In the rows, 128 means zero.
Each named turn below is shown by a few rows before and after it. Which turns, in which order, take the first row of each later pair to the second? The first pair is answered.
Tona (before |-> after):
[124 156 150 125 151 135 141 123 123 152 151  98 104 115 130] |-> [129 149 167 109 142 132 140 121 113 153 139  98 112 131 125]
[131 128 142 118 126 150 159 111 111 122 117 148 114 138 114] |-> [127 122 139 131 133 140 163 112 123 118 122 140 102 126 119]
[127 156 106 147 164 137  89 112  97 142 142 101 137 152 118] |-> [130 138 134 108 133 136  92 114  99 152 128 129 172 186 109]
dapiz (before |-> after):
[114 147 146 103 103 152 130 143  89 160 122 184 114 168 155] |-> [105 159  98 154 144 137 104 153 114 139 152 161  86 119 175]
[120 134 158 135 152 133 142  92 128 139 177 118  94 130 130] |-> [127 149 147 120 135 134 112  93  97 131 147 148 136 166 111]
[119  93 122 140 111 116 153 130 181 120 152 124 105 109 141] |-> [128 113 129 102  84 126 108 130 136 118 109 159 166 157 115]
[141 147 146 111 110 137 123 127  86 111  89 162 156 144 113] |-> [118 148  94 171 147 119 131 145 134 102 128 121 101  81 140]
sadi (before |-> after):
[122  74 147 124  84 120 200 142 169 119 121 165 102  90 138] |-> [125  97 142 138  81 125 208 139 157 122 111 161  88  81 136]
[141 110 126 167 143 126 165 140 128 134 107 129 118 143 150] |-> [138 118 135 161 148 128 168 130 121 141  99 130 118 131 144]
[149 105 141 182 155 116 132 165 155 111 131 137 118 104 131] |-> [151 125 143 190 165 123 148 158 137 117 103 129 108  99 131]
Bubup (before |-> after):
[114 123 129 126 179 140 129 133  82  94 172 138 110 136 131] |-> [106  88 140 128 149 134 152 143 116  87 175 148 112 132 136]
[119  96 168  96 129 116 164 111 145 162 133 101 100 112 123] |-> [122 135 159  96 160 133 128  95 102 167 128  85 113 120 111]
[136 118 159  94 120 139 140  98 128 154 155 101 139 161 115] |-> [131 149 123 140 158 141 107  97 115 147 168  82 122 137 121]
[107 160 133 127 107 125 163 171 106  79  87 177  98  68  92] |-> [115 163 139 116 107 125 165 168  97  93  80 183 109  78  89]
Then:
Between the rows of a pair lie 2 to 3 turns.
[139 167  70 121 142 131  21 125 111 113 136 125 157 163 115] |-> [119  73 112 136 103 115 156 142 214 111 163 122  89 103 157]
Bubup dapiz Tona
[143 187 107 145 162 159 114 114  74 124 119  75  99 119 100] |-> [133 152  57 153 129 133  59 154 123  82 117 135 132 133 109]
Bubup Bubup dapiz
[124 103 101 150 120  89 128 167 182 128 121 157 116 100 131] |-> [135 110 156 125 111 110 182 143 162 149 120 139 100 101 126]
Tona dapiz Tona
[108 158 107 156 183 120 127 120 126 129 146  66 102 119 119] |-> [118 151 135 106 149 120 107 117  94 135 111 115 169 193  88]
dapiz dapiz Tona
[147 122 159 133 123 123 201 108 164 166 146  95  75  55 175] |-> [161 195 156 128 160 143 160  82  90 170 129  80  89  72 152]
Bubup Bubup
[105 114 164 159 164 115 133  76 131 148 184 106  89 123 114] |-> [ 95 105 137 167 168 114 104  91 146 127 197 116  93 116 114]
Bubup dapiz dapiz
[119 142 119 170 141 130 166 127 144 115 132 119  97  78 141] |-> [119 163  93 172 145 130 114 145 129  93 121 142 130  96 134]
dapiz dapiz
